The same turns and mirrors carry the whole set onto itself, and each row onto the other rows of its family. Which rows share a family with each named row? Give them in list order.
These 32 rows form 4 families of 8 rows each.
j_499: [-3.20 -1.61  0.32  3.18  0.95  0.24 -1.93  1.66  0.28  1.30 -2.32 -0.26
 -0.15 -2.11 -0.64 -1.05 -0.52 -2.18 -1.33  0.97  1.55  2.10 -0.79 -0.81
  1.84 -1.31  3.08  1.29  1.92  1.54 -2.41 -1.51  0.89 -0.05 -0.22  2.90
  0.99 -0.09 -1.41  1.16  0.61 -1.34 -1.55 -0.09  0.97  0.75  1.42  1.90
  3.16  0.33]
j_697: [-0.84  0.69  1.06  1.96 -1.39 -2.27  1.96  3.07 -1.44  2.38 -2.19  0.65
 -1.24 -2.69 -0.66 -1.13  1.04 -1.67 -0.53  0.29  0.29  1.10 -0.76 -1.32
  3.65 -0.91  1.10  2.71  0.35  0.92  0.18  2.12  1.92  0.98  1.18  0.88
  0.38  1.01 -1.15  0.80 -1.20 -0.20 -0.90 -1.45  0.04 -0.55  2.92 -0.55
  3.66  0.01]
j_561: [-2.65 -1.80 -1.69 -1.96 -2.59  2.75 -1.41 -1.46  1.17 -1.21  2.88  0.86
 -1.47 -0.73  0.89  0.95 -0.08 -0.28 -1.06 -1.27 -1.25  1.47 -1.21 -2.29
  1.96  0.16 -1.14 -0.80 -0.80  0.88 -0.66 -1.99 -2.01  1.05  1.26  0.84
 -4.10 -1.27  1.24 -0.99 -0.92 -0.38 -0.73 -3.60  0.31 -1.58 -1.76  1.00
 -0.16 -0.63]
j_972: [-0.74  3.13 -3.43 -0.68 -0.14  1.08 -0.26 -1.65  0.53 -0.47  1.02 -0.24
 -0.29 -0.83  0.15 -0.42  0.00  3.13  2.09 -2.38 -0.96 -1.40  0.88  1.48
 -1.77 -1.01  1.91  0.54  0.79 -2.14 -2.07 -1.07  0.60 -0.52 -4.28 -1.33
  0.11  1.24  0.20 -2.34 -0.18  2.82 -2.24  1.02 -0.04 -1.23 -0.18  1.56
 -2.81 -1.11]
j_881: [-1.40  0.09 -0.06 -1.07  3.43  0.87  0.40  0.10 -3.05 -0.33  0.78 -0.18
  2.30 -2.02 -1.19 -0.99  2.87 -0.52  0.61  3.44  0.18 -1.39  0.67  1.20
 -1.36  0.66 -1.80  2.35 -2.04  2.10  0.67  1.74  0.75 -1.63 -1.37 -2.49
  1.79 -0.13  0.60  0.48  0.04  0.36  2.17 -0.20  0.45  1.42 -2.19 -0.02
  0.32  0.91]
j_456: [ 1.89 -0.73 -0.22  0.72  0.49  0.11 -0.22  1.11 -0.92  0.58  0.76 -1.03
  3.23  0.81  0.33 -1.25  1.85 -1.05  2.10  0.43 -0.61 -0.26  2.32  1.44
 -2.16  0.06 -0.40  1.43  0.86  1.56  1.53  1.43 -3.18  0.04 -1.11 -0.65
  4.11 -0.34 -0.25  1.80  0.64 -2.09 -0.69  2.54 -0.41  3.20 -0.92  0.62
  1.55  2.63]
j_10: [ 1.63  0.08 -0.41 -1.01 -0.94 -1.34  0.27 -1.36 -1.79 -1.32  0.99 -0.89
  0.07  0.83  1.33  1.22  0.61  1.68  0.79 -3.20 -1.87 -4.03 -1.35  0.40
 -2.86  1.81  2.25  1.38  0.98 -0.48  0.10 -0.89 -2.79  0.89 -1.01 -0.18
 -2.16  2.61  0.90  0.07  1.24  3.81  0.77  1.33 -0.22  1.68  0.17  0.09
 -1.22 -3.35]
j_502: [-1.95  0.04  1.17 -2.08  3.32  0.75 -0.08 -0.72 -3.11  0.83  1.84  1.23
  1.62 -1.47 -1.24 -1.49  1.64 -1.54 -0.34  3.06 -0.24 -1.65  0.65  2.62
 -0.71  0.18 -1.89  0.39 -1.96  1.92  1.08  1.89  1.44 -1.55 -1.86 -1.49
  1.46 -0.40 -0.16  0.69  0.54  0.60  1.00  0.20 -0.14  1.01 -2.13  0.48
 -0.31  1.50]
j_512: [ 0.10  0.40  0.56 -0.73 -1.80 -0.49  1.30 -1.34 -1.87 -0.95  0.16 -0.83
 -1.19  1.14  2.29  0.64 -0.54  3.10  0.98 -2.29 -0.90 -4.16 -1.05  1.33
 -3.08  2.23  2.53  1.93  1.74 -0.09  0.00 -0.39 -2.81  1.41 -0.63 -0.13
 -2.09  1.42  1.18 -0.42  0.95  4.08  0.26  0.40 -0.56  1.44 -0.41 -0.76
 -0.66 -1.17]
j_613: [ 0.97  1.92 -2.52 -0.67 -1.23 -0.33  0.46  0.76  2.31  0.77  1.24 -1.82
 -2.23  1.34 -1.92 -0.66  0.88  0.15  2.35 -1.33 -1.40  1.22 -1.00 -3.42
 -0.47 -0.34 -1.28 -2.83  1.51  0.15  0.59 -0.82 -2.40  0.19  2.77 -0.26
 -1.99 -1.25 -1.22 -0.54 -0.41  0.32 -2.30 -1.62 -2.33 -3.94 -0.52  1.37
  1.43 -2.00]
j_644: [-2.92 -0.22  0.18  3.71  0.02 -1.26 -1.83  0.33  0.71  1.09 -1.63  0.28
 -0.04 -1.08 -1.60 -0.36 -1.43 -3.21 -0.51  0.49  1.09  3.06  0.41 -0.86
  2.48 -2.44  3.34  0.57  0.31  1.51 -1.35 -3.02 -0.14  0.62 -0.80  2.04
 -0.11  0.10 -0.82  1.21 -1.03 -1.68 -0.88  1.00  1.25  1.15  1.35  1.29
  2.42  0.00]
j_851: [-1.94 -0.75 -0.25 -1.83  1.93  1.07  0.11  0.15 -2.87 -1.07  1.63  1.95
  1.85 -2.01 -0.35 -2.07  2.11 -0.82 -0.30  2.70 -0.45 -0.63  0.86  2.41
 -0.07  0.82 -0.58  1.44 -2.63  0.55  1.04  2.17  0.46 -2.08 -2.62 -2.02
  1.96  0.30  0.59  0.94 -1.00 -0.84  1.67 -0.50  0.17  1.59 -0.70 -0.52
 -0.24  2.26]
j_918: [-2.16 -0.58 -0.29 -2.13  3.10  1.34 -0.41 -0.43 -2.55  0.01  1.08  1.90
  1.70 -1.10 -0.27 -1.68  1.50 -0.26  0.40  4.00 -1.15 -1.53  1.13  2.20
  0.50  1.04 -1.31  1.42 -2.23  1.45 -0.01  1.29  1.01 -1.53 -0.76 -1.68
  1.47 -0.89 -0.27  0.97  0.40 -1.34  1.81 -0.70  0.91  2.00 -1.74 -0.28
 -1.54  0.90]
j_285: [ 1.00  2.79 -3.51 -0.99 -0.17  0.59 -1.18 -2.05 -0.11 -0.79  1.51 -0.31
  0.24 -0.74 -0.34  0.61  0.96  3.04  1.24 -1.85 -2.05 -2.26  0.41  1.23
 -2.20 -0.77  1.90  0.52 -0.45 -2.22 -0.70 -2.34  1.00 -0.99 -4.13 -0.75
 -0.59  2.30  0.03 -1.52  1.23  2.44 -0.70  0.75  0.28 -1.77  0.14  2.24
 -1.98 -2.00]
j_401: [ 0.35  1.03 -0.71 -0.88 -2.60  1.22  0.07  0.47  1.79  0.60  1.79 -1.35
 -2.82  0.63 -2.43 -0.38  0.54 -0.10  2.55 -1.96 -0.86  0.65 -0.70 -3.17
 -0.08  1.32 -1.21 -2.84  1.37  0.10  0.73 -1.01 -3.50  0.45  2.90 -1.39
 -0.80 -0.06 -2.10 -1.15 -0.40 -0.49 -2.94 -1.01 -2.40 -2.55 -0.86  1.21
  2.32 -1.77]
j_28: [-3.19  0.25  0.54  3.95  1.21  0.23 -1.94  0.10  1.30  1.66 -1.24  0.15
  0.21 -2.23 -2.16 -0.53 -0.87 -2.70 -0.70  1.19 -0.18  2.04 -0.20 -0.82
  1.67 -0.80  3.90  0.60  2.02  0.86 -1.50 -2.15  0.37  1.45 -0.48  2.14
  0.36  0.48 -0.75  1.41  0.05 -1.79 -1.09  1.51  0.62  0.23  3.06  0.92
  2.17  0.22]
j_651: [ 3.10  0.60  0.04 -0.11  1.43  0.77  1.45  1.92 -0.99  0.89  0.43 -0.50
  1.86  1.21 -0.02 -1.10  1.86 -1.84  2.70 -0.04 -0.33 -1.14  3.22  0.57
 -0.83  0.18 -0.23  1.57 -0.44  2.20  0.97  0.88 -2.56  0.50 -0.26 -0.79
  4.17 -1.17  0.16  2.34  1.05 -1.83 -0.37  1.82 -0.58  2.70 -1.74  1.42
  0.19  1.87]
j_95: [ 0.47  0.88  0.37 -1.38 -0.53 -1.46 -0.17 -0.71 -2.71 -0.91  1.50 -0.59
 -1.07 -0.32  2.77  0.33  0.42  3.37  0.71 -3.02 -0.07 -3.87 -2.28  1.91
 -2.24  0.94  1.31  2.56  2.16 -1.07  0.75 -0.02 -1.71  0.50 -0.25  0.43
 -1.79  2.11  0.82  0.73  1.52  3.93 -0.50  0.59 -0.38  1.35 -0.53  0.20
 -0.93 -2.38]
j_283: [-1.78  0.66  1.18  1.68 -0.85 -3.26  1.39  3.59 -1.20  2.10 -0.27  0.42
 -2.96 -2.34 -0.94 -0.76  0.07  0.38 -1.35  0.27  0.40  1.48 -0.58 -1.39
  2.97 -1.31  0.87  1.27 -0.59  1.38  2.22  1.29  1.16 -0.51  1.24  1.30
  0.43  1.02 -1.50  1.61 -0.40  0.29 -0.32 -1.18  1.26  0.21  2.52 -1.25
  3.64 -0.99]
j_43: [-0.32  2.80 -3.07 -0.46  0.08  0.98 -1.51 -2.17 -0.60 -0.85 -0.94  0.37
  1.07  0.32 -0.37 -0.37  0.69  1.11  2.09 -1.16 -1.83 -1.94  0.28  1.87
 -2.39  0.79  1.50  0.71  0.99 -2.31 -1.87 -1.34  0.67 -0.34 -3.42 -1.86
 -0.83  2.60  0.43 -1.51  0.37  2.34 -1.40  1.41 -1.21 -2.50  0.40  2.17
 -2.94 -1.24]
j_149: [ 0.81 -0.29 -0.89 -1.07 -1.08 -0.20  0.45  0.37 -1.98 -1.03  0.39 -0.58
 -0.43  0.87  3.56  0.64  0.75  2.69  0.12 -3.38 -1.64 -3.37 -1.28  1.14
 -2.82  2.64  1.28  2.36  1.97 -0.23  0.39  0.44 -2.13  0.53 -0.83  0.46
 -0.96  2.48  1.70  0.72  2.47  3.94 -0.54  0.28 -0.22  0.21 -0.02  0.49
 -1.74 -1.81]
j_612: [-1.07 -1.05 -1.17 -1.63 -3.56  0.74 -0.87 -2.29 -0.17 -0.69  3.02 -0.31
 -1.61 -0.79  1.76  0.66 -0.64 -1.65 -0.02 -1.47 -1.74  0.72 -2.10 -3.19
  2.19  0.26 -0.40 -1.33  0.85  1.41 -0.33 -1.92 -1.88  0.53  0.33  2.01
 -3.04 -1.74  1.43 -0.92  0.09 -1.11 -0.86 -4.02 -0.44 -2.15 -1.44  1.36
  1.27 -1.06]
j_712: [-2.06 -1.21 -2.04 -1.66 -0.86  1.29 -0.55 -1.99  0.90 -1.13  2.62  0.46
 -1.96 -0.17  1.20  0.24 -0.73 -1.33 -0.69 -0.88 -1.15  1.58 -3.23 -1.97
  2.08  1.05  0.41 -0.55  0.09  0.81  0.13 -2.91 -2.18  0.81  1.85  0.84
 -4.03 -1.92  1.52  0.15 -0.11  0.50 -0.27 -3.68 -0.03 -2.08 -1.76  1.28
 -0.44 -1.49]
j_785: [ 2.71 -0.61 -0.47 -0.26  2.11  0.45  1.12  1.48 -0.14  0.98  0.72  0.45
  2.71  1.51  0.28 -1.66  1.42 -1.13  0.91 -0.50 -1.48 -1.04  1.69  1.79
 -1.58 -0.98 -0.40  1.96 -0.47  1.14  2.07  0.57 -2.00  2.00 -0.10 -0.35
  3.53 -0.82  0.60  1.35  0.26 -2.52 -1.00  2.03 -0.36  3.80 -1.06  1.99
  0.39  1.89]
j_772: [-0.93  2.27  1.59  2.42 -1.31 -2.20  1.29  2.74 -1.49  1.69 -1.56  0.74
 -1.53 -2.08 -0.37 -0.69  1.03 -0.44 -1.67  1.11 -0.06  0.01  0.11 -2.22
  4.31 -1.04  0.70  1.97 -0.94  0.83  1.57  1.38  0.63  0.48  1.69  0.93
 -0.11  1.82 -0.22  1.98  0.14 -0.20  0.47 -1.19 -0.37 -0.80  3.53 -0.61
  2.73  0.24]
j_219: [-0.21  0.56 -2.10 -1.57 -1.37  0.85 -0.08  1.43  2.38  0.10  1.12 -1.24
 -2.75  0.28 -2.45 -0.91  1.53  0.54  2.89 -1.56 -1.59  1.11 -1.52 -2.88
 -0.68  1.25 -0.54 -2.11  0.83 -1.35  0.18 -0.81 -2.52  0.27  3.28 -0.12
 -2.11 -0.16 -1.63 -0.18 -1.30 -2.41 -2.32 -0.95 -2.40 -2.80  0.32  0.13
  1.55 -2.40]
j_233: [ 0.19  3.24 -2.87 -0.23  1.03  0.05 -1.45 -2.45  0.06 -0.52 -0.52  1.11
 -0.03 -0.79 -0.94  0.38  0.46  1.77  1.77 -2.84 -1.79 -2.45  0.43  1.29
 -2.44 -1.11  2.12  0.93  0.63 -3.29 -1.85 -1.58  0.07  0.19 -3.97 -0.73
 -1.20  1.00  0.76 -0.98 -0.17  2.62 -1.09  1.84 -1.08 -1.41  0.40  2.57
 -1.96  0.05]
j_376: [ 1.21 -0.03 -1.74 -1.42 -1.72  0.94  0.27  0.46  2.00 -0.46  1.76 -0.45
 -3.10  0.69 -2.07 -1.26  0.46 -0.34  1.57 -0.89 -1.88  0.60 -1.74 -3.01
  0.40  0.03 -0.10 -3.93  1.36 -1.03 -0.76 -0.41 -2.33 -0.67  1.76 -0.13
 -2.12 -0.41 -2.38 -0.84 -0.82 -1.25 -2.94 -2.01 -2.46 -2.35  0.73  0.78
  1.98 -2.27]
j_258: [-3.30 -0.05  0.28  3.68  1.69 -0.12 -2.82  1.11  0.87  0.87 -0.77 -0.09
  0.29 -1.91 -0.74 -0.96 -0.50 -2.07 -1.19  0.99  1.15  2.27 -0.26 -1.95
  3.11 -1.68  2.39  0.76  1.81  1.43 -2.05 -2.19 -0.61 -0.09  0.02  2.03
  1.16  1.18 -1.19  2.12  1.08 -1.70 -1.38  1.30  1.09  1.27  2.03  1.78
  1.11 -0.58]
j_301: [ 3.20 -0.96 -1.70  0.78  2.41  1.82  1.23  0.49  0.08  0.88  0.27 -0.23
  2.97  0.31  0.19 -0.44  2.34 -0.94  1.37  0.48 -0.60 -0.02  1.58  1.55
 -1.12 -0.22  0.12  3.44 -0.63  0.99  1.25  0.78 -2.40  0.58 -0.30 -1.66
  3.58 -0.62  0.35  1.77  0.73 -1.44 -0.08  1.97  0.41  3.73 -1.43  1.22
  0.69  1.72]
j_70: [-2.23 -1.06 -1.41 -1.88 -2.98  2.09 -1.45 -2.38  0.24 -0.01  2.86 -0.59
 -1.86 -1.75  1.29  1.70  0.56 -1.71  0.46 -1.97 -0.47  1.98 -1.54 -2.18
  1.86  1.18 -0.03 -0.23 -0.27  1.15 -0.31 -1.89 -2.03  0.29  0.98  2.21
 -3.83 -1.65  1.60  0.59  0.29 -0.49 -0.54 -2.82 -0.22 -3.03 -2.09  0.56
  0.34 -0.55]
j_111: [-1.78  1.21  1.37  1.71 -1.15 -1.36  1.60  3.54 -1.51  2.06  0.06 -0.48
 -1.34 -3.06  0.49 -0.85  1.17 -0.24 -1.76 -0.09  1.03  0.83 -0.48 -1.11
  3.28 -1.59  1.61  1.53 -0.01  1.13  1.50  2.09  1.70  0.68  1.48  2.33
  0.39  1.37  0.56  1.70  0.00  0.22 -0.13 -1.07 -0.34 -0.50  3.57 -1.36
  3.02 -1.58]

Which other rows belong to the same family as j_28? j_561, j_918, j_401, j_651, j_95, j_233, j_111
Which other rows belong to the same family as j_376? j_499, j_697, j_881, j_10, j_285, j_612, j_301
Which other rows belong to the same family as j_43? j_456, j_613, j_644, j_851, j_283, j_149, j_712

